(in the rows, 128 means zero)
Named turns come first, each shown by rows before and after it. Which turns, in which order, take the first row of each pair that follows to the second? Write the first one first, as in the answered first pair.
fab (before -> after):
[111 152  41 164 112 135  72  54 114 164  62 159 121 100 118 127 171 108
 152 156 163  77 126 101  74 154 148 113 141]  ->  [181 151 108 108 104  83 101 107  89 117 152 107 211 172 163 176 194  94
 165 123 205 127 148  93 111 148 149 125 154]
[146 123 153 100 135 106 163 152 112 124 172 101 166 161 127 132 139 126
 130 104 132 144 105 136 164 134 137 123 119]  ->  [ 93 120 110 144 135 143 147 105 129 154 121 136 102 111  95  98 121 126
 114 134  93 105  87 142 145 137 129 108  93]
[184  87 166 116 139 144 160 128 112  68 174 113 118 191 110 123 103 123
 127 100 105 145 143 180 127 103 108 109 104]  ->  [142  93 116 142 156 180 132 102 127 108  98 153  57 138  78  89  98 148
 120 114  85 114 129 185  88 111 121 110 117]
[128 133 133 109 104 141 121  75 141 141 116 139 106 114 165 135 110 145
  92 118 153 154 146 100 116  96 122 121 116]  ->  [138 135 136 101 105 136 122  86 138 135 118 134 117 120 169 140 117 152
  98 110 161 161 147  99 113  95 130 125 129]
Dupo (before -> after):
[119 140 112 104 109 125 131 156 119 160 141 115 167 127 167 143 150 135
 100 140 118 126 142 128 131 106 132 123  96]  ->  [137 122 125 113  92 150 126 120 113 128 147 116 154 148 153 145 144 120
 109 121  94 140 158 142 122  94 120 117  97]
[155 103 159  80 154 121 168 158 117  95 177 131 167 192 118 140 126 133
 173  81 138 146 143 158 127 143 162 137 162]  ->  [107 125 141  84 155  81 181 188 126 145 188 130 181 159 150 139 125 124
 147 138 167 117 115 129 164 154 155 135 117]
[165 131 128 111 139 133 154 144 100 106 121 143 128 200 160 149 139 150
 158 112 112 155 119 145 103 121 147 101 143]  ->  [127 152 113 114 144  95 164 172 109 147 128 141 140 171 187 147 141 148
 139 155 139 132  95 122 132 133 142 101 114]
[150 178 109  98 106 129 123 178 132 136  99 129 142 112 151 134 159 160
 154  98 183 134 141  96 101 129 154 190 205]  ->  [ 92 173 114 146  59 113 133 126 139 146 153 124 148 100 175 144 136  86
 122 179 165 104 127  71 165 131  87 162  99]
Kiga (before -> after):
[170 111 149  88 169 161 154 150 125 114 130 148  90 137  99 107 120 159
 140  79 121 138 123 151  98  94 150 115 157]  ->  [172 116 142  94 164 165 143 141 126 115 114 151  89 132  98 104 126 160
 147  79 117 139 128 148  89  93 150 121 165]
[100 158 152  87  77 110 148 146 132 159 178  88 192 131 156 144 125 123
 130 131 209 123 135  93 161 146 134 170  81]  ->  [122 139 165 103  46 137 131  97 122 118 186  86 188 156 147 153 124  93
 145 116 177 139 161 104 151 135 118 168  84]
[114 110 157 178  86 141  84  70 110 136 110 104 119 129  91 164 124  87
 166 152 148 165 169 106  91 154 124 129 167]  ->  [ 80 138 134 154 134  97 107 142 122 202  93 107 124  88 109 149 131 132
 147 175 194 140 128  92 106 171 153 133 166]
Then:
Between the rows of a pair lie two turns.
[142 154 122 149 115 127  98  98 110 107 110 104 133 111 159 147 156 140
 107 141 117 141 144 112 113 150 124 102 147]  ->  [132 165 121 139 130 109 113 126 117 129 115 102 138 101 168 145 155 153
  99 152 133 136 130 110 123 157 129 102 137]
fab, Kiga
[131 124 117 122 126 126 128 138 125 125 107 131 118 133 109 125 133 141
 132 115 133 127 109 131 116 129 154 137 159]  ->  [123 114 126 141 105 135 127 105 124 105 127 131 114 141 109 132 124 114
 129 128 112 122 115 132 130 123 129 127 130]
Dupo, Dupo
[163 129 151 131 155 142 113 140 110  89 180 126 182 149 109 137 126 139
 139  59 144 133  94 145  83  99 131 140  97]  ->  [117 166 105 143 145 113  92 156 119 152 146 134 188  96 142 137 150 139
 131 112 182  99  80 107  92 117 134 160  91]
Kiga, Dupo
[137 133 135 140 112 114 100 113 120 124 140 122 143 113 140 135 135 105
 137 140 132 133 145 111 152 136 103 124 112]  ->  [153 129 133 137 112 127  88 105 118 116 122 124 131 115 126 133 137 115
 148 119 125 141 156 120 129 133 114 131 134]
Kiga, Dupo
[148 115 138 124 109 139 131  98 126 118 148 115 121 147 117 100 116 113
 146 118  98 121 139 134 139 118 128 131 131]  ->  [124 141 109 115 131 116 129 134 135 163 116 121 117 111 128  92 127 141
 138 134 127 103 119 117 135 132 146 144 146]
fab, Dupo
[123 155 123 101 116  69 123 152 131 130 189 136 126 117 151 120 108 107
 123 202 131  91 133 124 172 114 101 133  72]  ->  [196 137 129  78 117 117  84 135 116  81 139 141 115 150 116 126 133 140
 170 113 116 132 178 151  95 100 140 159 181]
Kiga, Dupo
[126 127 119 107 165 124 134 152 110 148 104 127 121 127 111 127 105 155
 122 114 155 126 121 122 117 138 163 123 130]  ->  [139 107 135 128 138 156 129 102 105 109 122 127 112 152  97 133  94 123
 130 104 117 137 140 135 113 127 137 110 115]
Dupo, Dupo
[ 74 108 110 101  69 111 140 101 147 135  91 130 133 113  97  87 121 104
  96 176 109  68  75  89 138 158 121 130 111]  ->  [ 97 106 137  94  47  95 141  99 138 110 130 107 168 141 119 115 130  78
 103 173 117  87  91  80 155 153 110 136 104]
fab, Dupo
[124 150 104 146  86 125  98 116 121 143 111 117 135 117 158 136 160 103
 142 155 136 108 145 102 128 129 118 153 151]  ->  [132 131 142 131 104 111 149 133 119 115 177 103 149 151 155 135 132  97
 123 152 127 122 127 120 169 125 102 126 102]
Kiga, Kiga
[129 120 132 125 114  94 127 157 115 118 153  83 157 127  89 145 152 152
 134  96 127 173 165 139  97 106 180 169 163]  ->  [ 73 120  96 176  83 116 103  94 128 142 121 108 119  85  84 130 142 119
 121 147  95 136 158 125  98 110 149 162 122]
fab, Kiga
[ 98 185 111 143  74 128  75  88 121  79  77 117 159 118 159 163 111  96
 185 145 173 132 162  73 151 103 153 164 149]  ->  [ 97 169 158 114 119  96 151 143 123  68 163  96 179 149 163 155  74 105
 152 147 179 140 126  94 211 103 138 128  82]
Kiga, Kiga
[122 106 124 135 104 148 133  81 104 117  97 142 133 102 158 134 117 104
 141 113 138 107 169  94 123 106  84 129  71]  ->  [131 103 118 133 109 160 125  79 103 113  79 148 122 102 144 129 121 119
 148  94 133 111 175 101 102 107  96 130  96]
Kiga, Dupo
[135 139 152  80 160 140 140 190 128 138 103 108 123 146 107 148 150 145
 140 106 193 117 130 149  96 115 172 156 196]  ->  [ 84 135 114 124 154 173 127 140 142 165  65 136  66 104  81 119 130 137
 128 136 157  84 112 153  86 119 154 137 164]
fab, fab
[134 106 140 133 157 149 150 128 127 124 133 125  98 144 109 112 104 137
 123 114 110 124 108 159 124 127 125  95 108]  ->  [143 114 148 115 166 127 160 157 126 131 146 116 118 148 121 120 113 145
 121 112 132 128 104 150 135 131 132 101 111]
Dupo, fab
[118 126 142 154  79 135 131 107 104 127 154 129 137 140 138 147 159 108
 118 157 141 133 137 135 135 111  89 122 129]  ->  [102 141 129 142 104 115 139 146 112 160 147 131 138 118 150 140 161 132
 108 169 164 121 115 126 140 119 103 125 130]
Kiga, Kiga
[148 120 163 108 182 129 140 207 154 141 162  96 179 144 140 117 105 168
 136 109 107 168 111 135 198 104 141 148  97]  ->  [ 95 118 109 156 178 175 109 154 171 173  90 139 105  88 107  82  90 170
 128 132  66 129 102 141 166 108 138 138  91]
Dupo, fab
[ 93 198  65 135 108  96  87 148 123 104  69 145 145  69 137  79 154 144
 172 187 157 102 153 123 124 148  98 128 109]  ->  [156 185  93 114  99 113  77 144 109  54  79 131 167 115 128  98 169 145
 203 129 153 142 187 137  98 137 111 141 159]
Dupo, fab
[127 148  97 142 119 119  98 116 132 143  91 127 128 104 124 150 159 121
 138 147 140 118 150 103 107 133 146 144 163]  ->  [103 147 111 139 140  92 137 144 139 158 129 120 136 102 137 143 139 120
 108 173 149 107 119 103 150 138 132 126 112]
Dupo, Kiga
[ 69 130 100 162  45 191 153 175 138 123  99 233 155  87 120 142 109  88
  86 151  93 161 151 123 119 155 122 115 151]  ->  [121 125 138 129  47 179 162 206 124  87 133 205 198 133 132 164 122  93
 103 110 114 199 168 129 121 145 136 125 182]
Dupo, fab
[ 99 138 106 113 101 129 108  89 130 107 130 121 149 130 117 125 119 112
 127 146 134 147 152  98 127 135 121 127 102]  ->  [ 99 145 104  88 139 111 128 141 133 127 128 120 154 122 123 117 116 147
 117 138 156 145 129 100 129 143 147 126 112]
fab, Kiga
[108 142 119 136 125 115 126 105 122 144 151 127 139 110 153 151 113 103
 130 168 129 116 115  75 151 134 117 151  88]  ->  [130 145 101 119 146 134 102 114 121 148  93 140 118 100 130 140 126 145
 151 128 132 126 123  85  98 132 155 168 159]
Dupo, Kiga
[ 89 145 108 107 131  96 148 173 141 170 163  83 157 102 165 104 140 111
  93 145 129 115  81  97 157 116 107 124  92]  ->  [111 116 139 114 123 126 162 139 135 121 195  79 146 139 141 105 117  92
  94 122  86 134  91 128 163 102  90 101  73]
fab, Kiga
[112 124 127  95 137 105 133 171 153 133 169  67 167 169 185 100 115 134
 116 135 179 126 150  93 137 125 135 187 106]  ->  [115  83 116 137 120 188 109  80 156  94 125 102  93 170 123  71  88 122
 127 107 103 125 168 131  89 111 122 166 110]
fab, Dupo
[153 124 150 174 106  89 183 116 129 105 140 138 124 117 127 108 126  99
 132 139 140 134 144  91 183 108 138 105  93]  ->  [166 138 123 171  98 104 139 111 130 115  80 148 112 101 122 111 155 118
 155 118 146 136 164  81 135 107 165 135 157]
Kiga, fab
[104  93 137 169 103 176 156  88 152  88 136 122  95 127  93 110 110 114
 152 122 101 113  88 153 133  79  89  85  83]  ->  [ 71 136 109 143 142 121 171 170 164 161 119 122 117  81 126 102 128 156
 135 153 160  90  54 126 147  98 119 106  90]
Dupo, Dupo
[137 134 131  97  74  67 126  83  99 116 186  47 183 181  97 154 177  98
 143 130 182 128 187 135 130 195 106  95 141]  ->  [139 151 101  84  98  74 103 109 105 145 125  60 166 155  85 139 193 147
 154 108 200 124 188 134  89 204 148 110 202]
fab, fab
[169 124 158 137  96 118 103  49 117  72 102  72 136 137 119 141 128  92
 122 118 105 173 146 144 122 130 119 128 130]  ->  [127 157 140 101 162  58 149 152 135 148 103  70 146  94 143 117 123 151
  88 150 163 146  87 132 153 154 149 124 112]
Kiga, Kiga
[ 86 159 122 113 195 113 130 158 152 146 132 115 161 169 108 102  86 144
 141 149 142 134 160 159 120 173 111 136 134]  ->  [ 94 140 135 125 178 134 130 125 145 115 148 113 151 186  96 103  75 120
 144 139 114 139 168 173 120 164  94 125 120]
fab, Dupo
[146 137 117 128 146 180 122 132 141 128  91 179 118 120  95 117 116 149
 139 114  93  96 178 150  89 154 130  91 152]  ->  [137 126 131 145 130 181 132 109 141 110 123 177 119 131  97 120  99 116
 126 135  75  92 176 149 115 150 102  76 111]
fab, fab
[129 102 111 140 103 177 188 128 120 108 170 154 105 140 131 130 101  94
  92 161 136 105  77 147 157 103 119 139 112]  ->  [160 108 100 123 117 196 161 139 117 104 120 166  90 139 112 127 122 133
 117 116 142 118  92 157 105 100 159 162 188]
Dupo, Kiga
[ 98 122 126 100 140 148 102 135 120 181 109 126 102  90 131 114 147 130
 118 175 123 139 166 139 103 187 152 116  88]  ->  [144 115 165  80 128 136 112 144 105 137 158  98 143 142 146 141 155 114
 130 149 131 173 186 142 117 173 146 118  95]
fab, Kiga
[156 148 132  67 201 102 158 217 132 125 126 123 151 134 122 108 117 181
 123  80 179 145 115 151 110 134 178 133 177]  ->  [191 126 137 104 134 158 100 120 117  64 103 127 136 159 104 129 131 133
 164  54 129 165 175 156  71 117 156 147 208]
Kiga, Kiga
[146 156 130 103 120 124 114 132 127 118 161 130 143 151 118 160 120 158
 113 154 106 121  77 109 136 117 155  98 145]  ->  [147 159 116 113 109 132  92 117 128 123 138 136 136 144 117 164 131 153
 124 154 105 119  90 105 119 119 161 111 162]
Kiga, Kiga
[ 42 143  88 169  93 177  93  53  90 125  86 129  63  72 110 126 119 115
 169 148  91 124 107 171 100 141 105 122 123]  ->  [122 165 141  74 141 101 130 184  70 117 142  75 159 127 156 163 160 170
 183  87 182 175 111 162 114 144 159 155 192]
fab, Kiga
[151 103 151  91 147 122 160 176 127 119 135 114 143 160 110 116 145 178
 148  76 150 153 132 150 117 116 154 116 165]  ->  [114  83 153 149 103 155 155  84 130  99 151 129 111 159  93 113 115 116
 136 113  92 135 137 156 135 107  98  87  91]
Kiga, fab
[135 133 115 180  94 140 126  94 105 121  92 111  65 128 115 124 134 110
 164  99  78 109 149 151  58 141 151 131 198]  ->  [132 142 165 135 120  59 199 181 104 129 201  66 142 157 168 144 124 103
 129 127 130 120 113 137 144 148 137 117 130]
Kiga, fab
[107 138 128 114 128  97 141 158 136 133 157 131 138 152 131 141 124 123
 119 131 150 120 103 140 164 116 136 115 114]  ->  [104 130 106 131 126 141 118 120 141 127 107 156  92 139  94 123 118 130
 129 115 116 115 113 155 124 113 141 112 141]
Dupo, fab
[107 156 124 110 106  84 121 162 120 128  77 127 146 117 142 135 142 149
 117 153 155 141 120 125 107 140 103 158 154]  ->  [136 124 154 120  89 115 122 115 110  73 107 123 140 155 125 142 127 121
 124 127 117 167 142 146 105 125  81 145 144]
fab, Dupo
[113 122 129 119 140  94 143 122 120 131 145 123 133 136 142 111 117 120
 124 140 151 111 107 128 139 138 113 120 103]  ->  [129 111 121 123 142 130 124  96 119 116 111 136 106 137 112  98 114 134
 139 111 125 121 121 143 104 134 126 121 135]
Dupo, fab
[113 143 140 148  90 122 120 118 137 129 135 128 113 140  96 111 156 120
 139 103 106 131 120 128 145 128  90 131 130]  ->  [121 157 144 133 100 103 119 146 134 138 135 120 133 141 110 117 168 131
 143 100 128 139 121 119 149 132 103 144 145]
Kiga, fab
[ 99 166  82 130 148  75 138 177 129 180 100 150 132  92 141 117 130 161
 109 166 179  98 138  75 120 117 156 155 152]  ->  [158 107 144 159  84 133 133  67 105  62 163 134 130 178 113 143 106  84
 134 124 102 146 191 107 120  88 102 132 129]
Kiga, Kiga
[172 105 146 104 104 137  99  82 142  94 129 121 140  98 116 122 123  91
 113 104  91 151 139 157  75 134  95 148 125]  ->  [166 120 157  65 152  94 144 163 145 123 154 107 164  96 133 115 119 133
  91 105 134 150 107 154 101 146 115 143 117]
Dupo, Kiga
[136 115 148 150  93 126 130 118 127 151 145 154 130  98 128 150 136  90
 130 126 140 110 148 123 150 135  77 119  88]  ->  [149 132 131 133 104 120 107 145 128 169 105 159 135  88 133 153 162 124
 145 108 168 111 156 116 119 139 110 141 143]
Kiga, fab
[146 143 184 140  83  92 146 140 122  89 223 113 192 155 174 182 143  66
 148 170 162 135 196 116 168 126  73 152  78]  ->  [110 160 103 185  57 145  63  77 138 132  94 160 126  84 150 159 168  80
 170 181 139 100 214 102  93 134  91 182 141]
Kiga, fab
[110 121 119 136 157 141 129 108 154 127  98 150  85 125  87 100 116 147
 118 127  99 123 120 154  99 119 136 106 134]  ->  [150 125 154  96 169 105 151 162 138 109 152 122 138 164 115 124 128 155
 119 105 135 151 120 151 121 116 145 112 144]
Kiga, fab
[112 103 121 139 157 150 171 117 138 119 112 142 120 172  87 101  62 141
 137 158  73 105 113 182 112 137 112  97 141]  ->  [ 97 127  87 132 163 131 151 146 145 165  71 147 121 139 105 101  85 164
 137 170 105  91 106 160  98 149 136 121 171]
Kiga, Dupo
[175 156 163 145 152  91 134 181 119 116  98 133 183 164 120 127 130 100
 196 104 164 140 127 117 163 131 124 175 153]  ->  [175 140 173 166 130 111 132 141 117  91 117 134 174 177 113 130 118  67
 196 106 134 144 135 124 170 123 100 162 127]
Dupo, Dupo
